[126, 145, 116, 149, 124, 117] -> 145
[[118, 120, 142, 127, 125], [121, 112, 144, 145, 133], [116, 126, 122, 150, 138]] -> 116
[[101, 125, 113, 115, 109], [101, 125, 139, 115, 121], [101, 125, 139, 115, 121]] -> 101
[[108, 127, 123, 139, 105], [108, 121, 123, 120, 130], [143, 148, 130, 116, 151]] -> 143
[[130, 127, 121, 113, 128], [120, 121, 141, 147, 139], [127, 106, 116, 134, 129]] -> 127
[[154, 119, 127, 113, 127], [120, 124, 123, 156, 123]] -> 120
[123, 117, 143, 149, 125] -> 123
[[128, 144, 126, 124, 127, 131], [123, 119, 130, 124, 125, 130], [127, 119, 134, 130, 127, 107]] -> 119
[[137, 136, 116, 111, 108, 147, 142], [116, 129, 147, 127, 140, 107, 131], [130, 134, 125, 121, 118, 128, 132]] -> 125
---
[116 122 135 106 117 124 142] gives 106, 142

[153 112 144 149 141] gives 144, 153

[104 113 137 118 107 155 134] gives 118, 155

[120 152 116 111 143 106 144] gives 111, 152

[[101 124 129 125 124 130 127]
 [122 130 125 129 125 131 129]
 [106 128 132 129 126 126 131]] gives 129, 132

[139 116 112 102 144] gives 112, 144
---
[[140 138 109 138 130 108]
 [148 117 152 115 125 132]] value 140, 132

[129 122 105 152 123 120] value 129, 120

[137 146 140 104 128 135 131] value 137, 131

[[131 136 102 149 135 129]
 [132 121 143 124 131 125]] value 131, 125

[108 134 130 114 104] value 108, 104

[[124 122 155 136 113 136 112]
 [117 118 123 128 137 118 104]
 [152 115 126 151 106 128 131]] value 124, 131

[[122 109 138 130]
 [131 123 126 119]
 [139 138 106 122]] value 122, 122
---
[[158 115 140 127]
 [ 99 138 130 131]] ==> 158, 131

[[126 135 133 154 128]
 [124 119 135 123 126]
 [128 128 123 118 126]] ==> 126, 126

[124 131 123 119 132 102] ==> 124, 102

[[108 123 109 138 139 126 127]
 [144 152 114 134 135 145 124]] ==> 108, 124

[144 130 153 131] ==> 144, 131

[120 128 104 135 124 129 132] ==> 120, 132

[157 134 142 111 134 149 127] ==> 157, 127

[101 129 121 123] ==> 101, 123

[155 155 124 123 141] ==> 155, 141

[125 130 136 134 157] ==> 125, 157
---
[[131 138 146 121 138 113]
 [104 130 132 121 130 117]] out 146, 104

[152 111 113 122] out 152, 111

[[113 121 126 126]
 [116 112 145 110]
 [131 105 141 129]] out 145, 105

[137 124 107 118] out 137, 107

[117 152 144 148 137 139] out 152, 117

[103 126 137 154] out 154, 103

[114 140 123 128 132 154] out 154, 114

[[110 126 131 113]
 [134 103 130 119]] out 134, 103

[131 140 135 151 143 145 108] out 151, 108
---
(105, 109, 121, 142, 109, 141) out 141
(118, 105, 114, 122, 154, 158) out 154
((110, 116, 157, 126), (142, 133, 131, 132), (134, 112, 120, 131)) out 142
(149, 101, 151, 127, 112, 135) out 149
((126, 138, 144, 121, 127, 124), (123, 120, 127, 127, 121, 131), (150, 112, 115, 123, 137, 137)) out 144
((120, 143, 151, 134, 142, 115), (138, 107, 142, 140, 111, 130), (112, 124, 140, 119, 111, 127)) out 143
((141, 146, 115, 105), (101, 103, 142, 122)) out 142
(118, 102, 131, 132, 103, 105, 127) out 131
((115, 108, 109, 101), (155, 151, 153, 150), (143, 135, 144, 136)) out 153
---
[[139 127 151 135 126 107 141]
 [127 131 152 124 130 100 140]]
130

[128 103 130 129 152]
130

[124 150 132 118]
150

[[114 110 109 107 145]
 [143 138 138 137 109]
 [143 136 143 135 113]]
143

[127 143 124 151 131 122]
151

[135 142 140 129 139 151 150]
139

[[116 131 117 112 136]
 [102 139 118 128 129]
 [106 116 109 145 115]]
109

[135 116 113 101]
116
---
[[114 151 152 123 118 156]
 [117 123 120 131 128 138]]
138

[[124 129 109 142 120 120]
 [120 127 118 129 106 124]
 [110 126 121 117 116 122]]
124

[[144 137 126 122 123 146]
 [136 137 105 146 123 125]]
125

[[136 138 154 131 122 116 127]
 [141 140 151 137 120 121 125]
 [138 139 153 133 121 118 126]]
125

[[126 109 141 109 123]
 [125 131 123 129 126]
 [125 104 143 106 118]]
126

[[127 136 118 106 148 140]
 [130 132 131 104 125 137]]
137

[[134 101 134 120]
 [101 113 142 114]]
114

[[136 128 120 140 131]
 [132 128 129 105 131]]
131
---
array([[145, 149, 140, 128, 134, 131],
       [116, 128, 123, 105, 114, 122]]) Out: 105

array([[105, 114, 120, 135, 131],
       [137, 140, 125, 134, 132],
       [132, 128, 129, 118, 128]]) Out: 125

array([[117, 117, 153,  98, 106, 138],
       [131, 137, 103, 131, 153, 134]]) Out: 131

array([[144, 127, 130, 125, 130, 108],
       [127, 128, 120, 113, 120, 106],
       [127, 126, 138, 120, 121, 108]]) Out: 113

array([[152, 131, 120, 120, 133, 115],
       [127, 129, 128, 128, 128, 128],
       [128, 111, 122, 122, 137, 151]]) Out: 128

array([[119, 100, 147, 137, 133],
       [120, 130, 158, 110, 123]]) Out: 158

array([[145, 125, 118, 135, 140, 123, 132],
       [102, 128, 117, 125, 100, 133, 104],
       [114, 125, 123, 123, 110, 140, 107]]) Out: 100
---
[[131 102 104 132]
 [130 131 128 137]]
131

[[120 129 157 126 135 113 139]
 [119 137 142 138 117 132 127]
 [120 133 157 125 135 114 150]]
137

[[123 121 132 130]
 [154 107 102 115]]
107

[[142 149 138 145 111 132 149]
 [113 108 113 109 145 124 102]
 [138 132 107 110 144 133 133]]
108

[[128 153 129 109 101]
 [103 147 113 137 149]
 [106 158 115 125 134]]
147

[[121 133 131 101 123]
 [126 132 130 145 131]]
132

[[152 113 146 125 131 125 149]
 [108 143 134 114 144 104 138]]
143

[[149 115 120 113 128 121 141]
 [117 123 151 118 128 123 125]
 [128 122 103 119 118 120 132]]
123
---
[[125 124 126 142 134 136 150]
 [141 109 132 120 129 109 142]
 [139 132 131 146 135 136 144]] result: 141

[[142 114 146 111 151 137]
 [111 118 117 134 126 123]] result: 111

[[129 107 141 113 122 123 121]
 [121 146 111 115 150 120 113]
 [124 110 137 106 123 123 128]] result: 121

[[157 139 115 143 127 145]
 [136 147 122 137 112 152]] result: 136

[[137 142 105 136 157 148]
 [103 139 121 132 154 133]
 [118 127 105 131 100 129]] result: 103

[[118 143 101 127 105 139]
 [114 113 108 133 103 117]
 [123 144 100 112 115 143]] result: 114

[[127 129 133 129 123 115 135]
 [114 104 124 118 132 106 123]] result: 114

[[151 124 102 118 114 116 111]
 [134 151 139 153 129 129 150]
 [142 116  99 114 114 114 110]] result: 134
---
152,100,109,140,124,130 result: 152, 100

137,106,113,123,128,115,126 result: 137, 106

112,131,102,120,101,121,130 result: 131, 101

139,150,127,139,134,135 result: 150, 127

136,148,124,129,152,123 result: 152, 123

136,130,126,129
143,128,141,136
103,134,115,116
result: 143, 103

115,122,120,139,107,140
138,116,144,115,135,147
result: 147, 107

145,117,130,109,130
152,117,122,119,136
141,114,112,118,123
result: 152, 109
---
[[116 105 138 133]
 [109 101 150 109]
 [142 140 140 121]] Out: 121

[[125 140 141 109 102]
 [117 152 128 124  98]
 [111 146 143  98 118]] Out: 118

[[145 120 139 130 115 109]
 [134 107 147 109 114 111]
 [140 122 136 143 101 112]] Out: 112

[[117 125 123 105]
 [128 106 120 100]
 [128 107 137 100]] Out: 100

[[134 120 131 125]
 [117 127 125 120]
 [133 155 121 145]] Out: 145

[[127 139 128 127 117 125]
 [126 151 138 133 128 107]
 [125 124 138 142 128 139]] Out: 139
---
[[123 134 149 113]
 [131 115 139 111]] ans = 134

[[129 136 128 145]
 [137 119 129 129]
 [126 141 130 155]] ans = 136

[128 127 128 103] ans = 127

[[128 130 130 110]
 [127 131 131 102]
 [129 132 131 101]] ans = 130

[[110 144 124 107]
 [148 133  98 131]] ans = 144

[[110 154 135 139]
 [120 128 129 116]] ans = 154

[[117 133 119 137]
 [137 158 125 126]] ans = 133

[132 124 108 158] ans = 124

[140 143 129 101] ans = 143

[[150 113 141 126]
 [147 112 139 125]] ans = 113
---
126,125,156,120,127 yields 127, 126

99,121,115,117,115
121,122,128,114,116
125,133,125,109,148
yields 115, 125

152,130,119,138 yields 138, 152

120,123,99,129 yields 129, 120

114,129,145,125,140,101 yields 101, 114

142,106,117,126,126,124,134 yields 134, 142
